One vector is turned by the same rotation once a tick. Each row is the vector after some number of ticks, and that number follows the row.
The counts run from 0 to 217.
[-32  16  50  28  55 -12  -4  -2   0 -18 -31  18  12 -33 -14  43  30 -25
  38 -13  22 -36 -12  16  12 -19  15 -43 -42  21  28 -17 -19  22  12   9
   9  14  21  11   0  16  24 -19  22  28  21  12] -> 50
[ 13  23   8  34  12   1  30   3  37   4 -41 -16 -63 -12  16 -27  11 -15
 -16  -6  26  26  27  -5   0 -45 -22  29 -34 -14 -13 -17 -29 -46 -35  14
  22  10  -5  21 -65  -6 -13   0 -14   2  18  20] -> 191
[  2  10 -24  43  24  -9  43 -16  15  22   0 -41 -13  15 -14  -7   4  37
 -30  25  36 -39  47  11 -36 -20  30 -21 -28  12   5 -19   7   2   1 -39
  18  -8  14  -6 -56  -9  -4 -31  -7 -30   9  10] -> 30
[-27  20   3  68   4  13 -22 -50   2  19   8 -14 -35 -29 -25  -4 -29  15
  13  -5  40 -19  31   4 -14  -9  20  -1  23   4  32   2  63  -3  17 -29
  37 -20  -2 -35   2  -1 -28 -41   1  -7   1  23] -> 165
[ -6  42  -6   2 -10 -26  43 -23 -29  -3 -23  -3  19  13   3  -3  23  47
 -18  42  39  22  19  -7 -25   2  38   2 -34  34 -21  29 -38  41 -34 -46
 -18 -21   1   2 -21 -32  11 -34  15   0  12  -5] -> 23
[-23  45  13  -2  55 -31 -10 -30  28   3 -67  -4 -21 -14  11  23   8 -18
 -24   5  30  23  -1 -14  29 -35  34   1 -15 -10  33  -2  -3   0   6   1
  23  18 -26  43 -14 -15   6 -21 -52  17  20 -30] -> 179
[ 22 -12 -10 -61  20   6 -17  36  44 -10 -33  -4  20  15  24  13   6 -27
  -3  -5 -16 -13 -16 -20  10   3  30  21  49 -56   1  17 -17 -28  -3  57
   1   4 -11  15 -13  22  -1  32 -39  -2  -6 -38] -> 89
[-30  21  26  48  20 -18  23  24  24 -25 -38  -5   0  18  -1  25   1  18
  32  -4   7  30  34 -22  -2 -39  31 -11 -65 -28  22  15   6 -24 -22  15
  11  43  21   4 -11 -36   2  -6  -9  42  -4  42] -> 187
[-10   3  30  13  22  11  15 -33  17   8  -1 -31 -21 -20  15 -27  31 -25
 -10 -20  31 -41  26 -23 -38 -34 -54  20  -7 -20  25 -20 -37  -1  -3  37
   9 -20  16  21 -47   5   0  -6  -2 -45  -5  -7] -> 202
[ 24   9 -40 -11 -21 -12 -11  49  14  22  46 -13  59  14  11  -2 -27  16
 -71  21 -36 -34  31 -16 -14  30  19  -4  19  -4 -36   0  -2  22  39 -11
 -10   4 -11  13   6  15  15  -8   8 -24  11  11] -> 122
[-19 -10  45  56   1  34  36 -42 -27 -19 -16 -15 -30  -4   9 -14  17 -20
  32 -10  24  36  10 -34 -24 -17 -44  37 -64  -3   4   8   9 -10 -14  28
  34  23  19  26  -8 -13  19  27  -1   0 -13  -1] -> 197
[ 11 -16 -30  -3 -37  -5  10  23 -33   0  49   6  64  23  14  23  -2   5
   0  23 -46  33 -11 -30 -27  15 -14  -8  28  21 -11  -8  -5  33   8   0
 -25  -3  16  21  29 -33  39  40  27 -34 -20 -32] -> 116
[ 14  11 -64  56   2 -44  26  -1  11  22   9  -6 -20 -14  13  -5 -33  15
 -18  35  17  -1  13  20  -9 -21  16 -27   6  29   5 -17  39 -54   6 -40
  26   4 -23   5 -21 -10 -11 -42   8 -11  23  16] -> 155
[ 29  -3 -24 -40 -20  15   7  35  -2  26  34   0  35  33  39  -5 -30  37
 -47  38 -21 -21   3  -4 -17  33  36  17  41  -8 -43  24  26  25  25 -26
  -7   2 -25  13   8  12  -3  11  -5 -26  10 -26] -> 124
[  6  -6  17 -17  26   7   4   1  38 -35 -16 -17  45  22 -19   8  12  -7
 -28  -9  24 -57  30 -21 -47   7  21  12  -5 -48   3  -1 -38  18  13  36
  26  -4  28 -13 -17  38  25 -17 -27  -6  -2 -24] -> 212
[-17 -15  21 -10  19  28 -17 -13 -22   6  -8  -7  -3 -19  33  14   8 -62
  22 -38   2 -11 -33 -24   4  21 -30  24  21 -24   8  35 -26  17  15  50
   0   3   4  50 -19   7  16   9 -22 -48 -25 -50] -> 79
[-30 -16   2 -22  -1  24 -12   9  -2  28  32  -1  17  14 -16   5 -20  34
 -47  36 -19 -30   2  34  14  14   0 -17  14   1   2 -23  68  19  59 -29
  29   0  -7  -4  50  36 -25   6  12   3  27  19] -> 131
[-13  29   9   3  19 -19  -2 -27  23  -6 -57  -8 -31  15 -10  34  39  23
  22  -3  28  44   1  22  10 -36  22 -10   1 -27  17  16 -31  10 -59 -12
  19  12  16 -26 -51   2 -29 -17 -21   6   2  -1] -> 183
[ 41   4 -15  13 -30  32 -28  19  -7  13  34  23   4  28  -6  23 -26  20
 -26  24 -50  34  -9  15  -2  30  11  15  34  19 -43   1  39  40  18 -47
  10  15 -13  -6  19  30  10  45  11  -9  14 -12] -> 127
[  2 -44  -6 -62 -23  29   2  44  33   8  -2 -11 -11  10  -6 -42   1  18
  -9  -8 -33  19   9   1  16 -22 -23  21  38 -49  -2 -34 -10 -40  -9  42
 -30 -20  15   3  -1 -10 -40  36 -10   4 -12  19] -> 100
[ 21  16  65  21  40  46 -11 -31  -3   9 -38  16 -47 -29  -8  17  13 -12
  25 -47  23  -9   1   7  19 -10  35  12  10  32   4 -18 -18  49  -7 -19
 -30 -15   7  19 -28  14  24  -2   0  -1  11 -27] -> 45
[ 10   0  14 -42 -11  26  -8   3   4  44  13  28 -32  -9   6 -22   2  43
 -14  24 -16   3 -20  37  32 -15  19   1  66  31  -2 -23  30  13  -3 -26
 -32 -44 -24  -2  31  12 -42  19  35   3  31  -2] -> 136
[ -9   5  63  10  54  44  14 -34 -12  24 -32  10 -49 -30   5  -5   1 -11
 -13  -8  41 -55  -3   8   9  -8  33  17 -12  23   5   1  20  28  27  -4
   1 -13 -12  38 -23  18   3  -7 -10  -3  26 -37] -> 43
[ -9  30  -3  -9   6 -37  32 -22  16   7 -26  -5  -2  -5  -9 -29  23  39
 -17  52  40   3  12 -15 -18 -59  22  -6 -14  42  23 -56   6 -14 -16 -11
 -12 -49   0   1  22 -56  -1   4  21  21  37  -9] -> 18
[ 28  14  23  74  11  44  11 -25  -6   4   2   3 -47   2  -2  20   8  -2
  32  22  38 -27   3  21 -34 -11  27  12 -12  35 -23   1  30   3 -13 -26
  33   3   3 -25 -30  33   9  16  42  -2  33  -4] -> 37
[-21  32   8   3   9 -29  22 -13   6  -4 -16   4  11  -5 -10 -15   9  39
   2  42  21  15  14 -22 -17 -54  29  -6 -21  31  30 -46  16   1  -8 -11
 -17 -43   9   5  44 -64   9   5  30  30  20  10] -> 17
[  1  23  12 -20 -25   3 -24   6  -8  18  15  38 -22 -27  -5   2  20  19
 -14  29 -27  25 -43  51  36 -14 -18 -21  24  51 -10 -19  12  38   4 -42
 -17 -20 -26  -5  43  32 -23   9  58  19  38  22] -> 138
[-19  17 -33  17  -7 -50  37  -3 -41  18  11  13   8   0  11  39  13  22
   6  38  -5  48 -19  33  14   4   4 -56 -18  43   3  19   3  18  -8 -52
  -1  24 -14  27   2 -22   2 -38  22 -11   1   8] -> 150
[-14   0 -12   3  20 -17 -50  25  32 -23  -2 -11  47  -3  -7  45  19 -65
  13 -17 -20 -44 -12 -12 -14  10 -28  -8  12 -50  21  -6 -20 -16  27  56
  30  22  20  -1  -1  39  12   5  -6 -12  -1 -10] -> 85
[-13  -9 -14   3  11 -11 -44   8  22 -22  11 -18  38  -2 -12  42  23 -53
  39 -10 -11 -34 -24  -6 -28   6 -30  -7  31 -45  23  -3 -21 -11   5  53
  37  15  27 -22  -1  37  11  14  -1 -20 -12 -16] -> 84
[ 34  10  -4   6  36 -17  12  11  16 -14 -64  17 -31 -26 -13  26  25 -33
  10 -26  16   9 -15  36  30 -12  20 -14 -15   7 -18  -1 -81  -5 -31   4
 -11  12  -6  17 -58  27  15 -31  -9  22  10 -10] -> 56
[-19 -16  12 -32 -54  18  -7  43 -28  -4  17   8  25   3  12 -30  13  -2
   6   5 -48  42  -2 -13   4  13 -76  18 -14 -17 -25  16 -26   9  -9  29
 -37  -7  11   4  27  -5 -12  29  30  12 -10  42] -> 104
[  7 -21  -6 -20 -27  28 -40  44  13 -34 -24   4  25  38 -28  25   8  -9
   4 -15 -46  44  -5   6  10  24 -13  13  16 -56 -20  25 -29  12 -21  30
   7  20  11 -34  -2  38  -4  23 -18  14 -19  16] -> 93
[ 11 -52 -23  16  24  13  38  12  17  -5 -24 -16 -50  -9 -13 -23 -13 -10
  33 -35  21 -16  16  21   5 -10  -1 -13   7 -37   0  -6 -28 -62 -17  20
  -2   0  24  -2 -65   2 -23 -43 -24  -8 -23  19] -> 65
[  1 -29   2  17  14  18  28  23 -11  16 -15  -7 -52 -24  18 -17   9 -30
  24 -32   7 -11   9  21   7   6 -47 -11 -32 -22 -13  35 -38 -40 -18  21
  -5  21   6  24 -78  21 -22 -30   0 -27 -14  31] -> 67
[  6  -8  -1 -49  21  -2 -25  52  44 -17 -31  -9  44  13  16   8  -7 -28
 -13 -15 -14 -29   3 -34   0  13  34  18  37 -62   2  23 -26 -20   6  58
 -11   9   4  10  -5  13   9  12 -27   2 -13 -19] -> 88
[-18  74  24  49   8 -17 -62 -37  14 -10 -29  15 -12 -41 -15  42  19 -29
  24  -7  28  17  -5  -2   5 -28   8   2   8  18  25   7  -3  27 -22 -11
  35   1 -13 -18   3  21   7 -19  16  13  26  -1] -> 174
[ 13 -50 -23  40  28  12  38  21  17 -15 -28 -13 -28  -6 -17 -14 -28 -11
  38 -45   9 -11  33   5   7 -13  16 -19  -7 -29  16 -22 -22 -59 -15  22
  -1   1  28  10 -46 -20   2 -31 -29  14 -26  28] -> 64
[  7  -3  13 -13  64 -18  30   6  36 -22 -66   9  -7 -29  -3  10  11  -6
  29  -5  41 -36   4  -5  12 -25  65 -17   1   4  15  -9 -29 -30 -13  27
  -8 -10   6  13 -14  -5  15 -24  -5  43  15 -22] -> 53
[  4 -27 -44 -22 -40  -6   1  10  -6  -5  23 -16  34 -21 -25 -47 -13 -13
 -47   5 -19  17  15 -37 -10   2 -53  16  24   1 -10 -56 -36  -4  20  21
 -14 -42   9  23  27 -19  23  17   6   2 -16   7] -> 110
[-11 -34 -11 -37 -18  30 -17  37  11 -29 -16  -7  32  45 -23  25  10   9
  17  -2 -35  24  -2  13   0  26 -10   5   4 -74 -15  22 -13   5  -8  27
  21  22  25 -46  16  38 -23  27 -21  25 -24  17] -> 94
